grid =
[[ 1.24  1.20 -0.18  0.60 -2.50  2.84 -3.97  2.38  0.06  0.93  1.22 -0.63
  -0.84  1.53]
 [-2.25 -0.36  1.72  2.40  0.16  0.07 -0.04  0.20  0.67  0.36  2.00  1.31
   1.10  0.19]
 [ 4.15 -0.25 -1.31 -3.10  4.37 -3.71  6.45 -2.77  1.13 -0.70 -3.05  0.09
   0.86 -1.28]
 [ 1.52  0.58 -1.66 -1.62 -2.04  1.24 -2.72  0.92 -1.02 -0.12 -1.16 -1.59
  -1.67  0.40]
 [ 3.41  1.69 -0.34 -0.28 -0.68  2.09 -1.48  1.76  0.69  1.18  0.38 -0.39
  -0.32  1.52]
 [ 4.94 -0.69 -2.38 -4.98  5.15 -5.07  7.96 -3.95  0.65 -1.48 -4.91 -0.51
   0.52 -2.15]
 [-2.34 -0.76  1.43  1.67  0.75 -0.94  1.10 -0.55  0.51 -0.11  1.16  1.29
   1.19 -0.34]
 [-4.05 -2.43  0.38 -0.04  1.53 -4.14  2.74 -3.24 -0.51 -1.54 -0.88  0.65
   0.61 -2.48]
 [-1.76  0.99  1.24  3.04 -3.52  4.09 -5.54  3.24 -0.20  1.28  3.28  0.03
  -0.57  1.88]
 [ 1.44 -0.98 -1.10 -2.80  3.36 -3.84  5.30 -3.07  0.13 -1.23 -3.09  0.04
   0.57 -1.81]
 [-1.64 -0.86  1.94  1.22  3.90 -2.09  5.64 -1.73  1.01 -0.15  0.49  2.12
   2.36 -0.92]]
Indices start at 1.
(1, 1) -> 1.24
(6, 12) -> -0.51
(3, 7) -> 6.45
(9, 9) -> -0.20
(5, 1) -> 3.41
(3, 12) -> 0.09
(8, 12) -> 0.65
(2, 10) -> 0.36
(7, 10) -> -0.11
(2, 5) -> 0.16
(6, 3) -> -2.38
(5, 8) -> 1.76
(2, 3) -> 1.72
(1, 8) -> 2.38
(7, 4) -> 1.67
(2, 14) -> 0.19
(7, 9) -> 0.51
(6, 7) -> 7.96
(1, 2) -> 1.20
(4, 12) -> -1.59
(3, 13) -> 0.86
(9, 13) -> -0.57
(5, 2) -> 1.69
(2, 2) -> -0.36
(10, 5) -> 3.36
(10, 14) -> -1.81
(9, 4) -> 3.04
(10, 8) -> -3.07
(8, 6) -> -4.14
(9, 6) -> 4.09
(11, 6) -> -2.09
(2, 6) -> 0.07
(5, 14) -> 1.52
(1, 4) -> 0.60
(2, 8) -> 0.20
(5, 7) -> -1.48
(10, 11) -> -3.09

M =
[[32, 38, 35, -19, 23, -3, 25, -34, -17, 35, 30, -7],
 [5, -4, 15, -10, -3, -20, -18, -30, -11, 37, 37, 37],
 [-34, -34, -32, 12, -15, -10, 34, -32, -6, 7, -12, -26],
 [-29, -14, 35, -27, 33, 26, -32, 20, 20, -2, -17, 15],
 [-38, -15, 20, 24, -14, -7, 34, -34, -16, -6, 21, -12],
 [-22, 1, 18, -11, -15, -6, -8, 8, 39, 10, -7, 37],
 [-31, -13, 2, 31, -33, -13, 7, 25, 12, 31, 35, -20],
 [32, 4, -25, -24, -8, 22, 16, -11, 33, -25, 13, 38],
 [9, 0, -22, 29, 36, -20, 13, -4, 15, -16, -11, 22],
 [-30, -31, 9, -37, -9, -1, 20, -6, 24, 2, -36, 35]]
Indices start at 1.
(1, 1) = 32
(5, 2) = -15
(9, 5) = 36
(10, 12) = 35
(5, 3) = 20
(8, 11) = 13
(10, 4) = -37
(4, 8) = 20
(3, 7) = 34
(5, 6) = -7
(8, 3) = -25
(8, 7) = 16
(3, 5) = -15
(6, 9) = 39
(2, 3) = 15
(4, 1) = -29
(1, 11) = 30
(3, 10) = 7
(8, 8) = -11
(8, 5) = -8
(7, 7) = 7
(1, 6) = -3
(10, 2) = -31
(5, 11) = 21
(9, 1) = 9
(5, 9) = -16
(10, 11) = -36
(7, 4) = 31
(6, 2) = 1
(4, 3) = 35
(3, 2) = -34
(4, 6) = 26
(6, 11) = -7
(1, 9) = -17
(10, 9) = 24
(10, 6) = -1
(3, 11) = -12

x =
[[-0.53  0.73 -0.45  1.30 -6.25  5.09 -2.59  1.23 -0.06  0.90 -2.14]
 [-1.05 -0.11  3.26  2.40  4.50 -0.09 -2.42 -0.19  2.42 -0.86 -0.44]
 [-1.62  0.71  1.71 -0.84  2.61  1.61  1.54 -0.56  2.34  0.39  0.17]
 [ 0.72 -0.38  0.71 -3.90 -0.34  4.61 -0.44  0.79 -4.63 -0.66  0.15]
 [-3.06  1.96 -4.52 -0.09 -2.61 -0.17  0.81  1.04 -1.23 -0.85  1.79]
 [ 0.36 -0.34  0.77 -2.73  0.31  0.61  0.75  4.25  4.43 -1.27 -0.91]
 [ 0.71 -0.09  1.75 -2.51  1.40  4.47 -1.06  0.69  0.52 -0.08  7.89]
 [ 0.13 -0.63 -0.41  0.01  8.23 -3.97 -1.22 -0.25 -5.99  0.19 -2.78]
 [ 3.20 -0.39  2.38 -0.19 -3.49  0.59  0.38 -0.32 -0.22  1.87 -3.97]
 [ 1.85  0.14  1.01  1.19 -3.12 -1.18  0.48  3.47  0.53  0.08  1.54]
 [-0.20 -1.10 -2.71 -1.53 -5.38 -1.24  0.10 -1.65  1.18 -1.12  3.80]
 [ 1.91 -0.38 -0.91 -0.71 -3.35 -3.68  1.34  0.64 -0.33  0.44  3.85]]
Indices start at 1.
row 1 col 1 = -0.53
row 3 col 2 = 0.71
row 6 col 2 = -0.34
row 12 col 11 = 3.85
row 7 col 1 = 0.71
row 5 col 2 = 1.96
row 11 col 1 = -0.20
row 7 col 4 = -2.51
row 10 col 5 = -3.12
row 2 col 7 = -2.42
row 7 col 11 = 7.89
row 5 col 5 = -2.61
row 7 col 10 = -0.08
row 1 col 4 = 1.30
row 1 col 6 = 5.09
row 11 col 4 = -1.53
row 9 col 11 = -3.97
row 10 col 10 = 0.08
row 3 col 9 = 2.34
row 4 col 3 = 0.71
row 11 col 9 = 1.18
row 11 col 10 = -1.12
row 1 col 11 = -2.14
row 9 col 8 = -0.32
row 1 col 3 = -0.45
row 8 col 5 = 8.23
row 12 col 9 = -0.33
row 3 col 8 = -0.56
row 4 col 10 = -0.66
row 1 col 9 = -0.06
row 5 col 1 = -3.06
row 9 col 3 = 2.38

X =
[[-0.02  1.51  1.27  0.20]
 [ 0.41  1.81  1.63  0.76]
 [ 6.58  1.39  1.88  7.60]
 [-0.86 -1.77 -1.57 -1.23]
 [ 0.23 -2.61 -2.17 -0.13]
 [-3.66 -0.03 -0.36 -4.07]
 [ 3.35 -0.04  0.25  3.69]]
Indices start at 1.
(1, 1)	-0.02
(2, 2)	1.81
(6, 2)	-0.03
(1, 3)	1.27
(6, 3)	-0.36
(1, 4)	0.20
(7, 4)	3.69
(4, 3)	-1.57
(5, 4)	-0.13
(5, 3)	-2.17
(2, 1)	0.41
(4, 4)	-1.23
(6, 4)	-4.07
(3, 2)	1.39
(7, 3)	0.25
(3, 3)	1.88
(6, 1)	-3.66
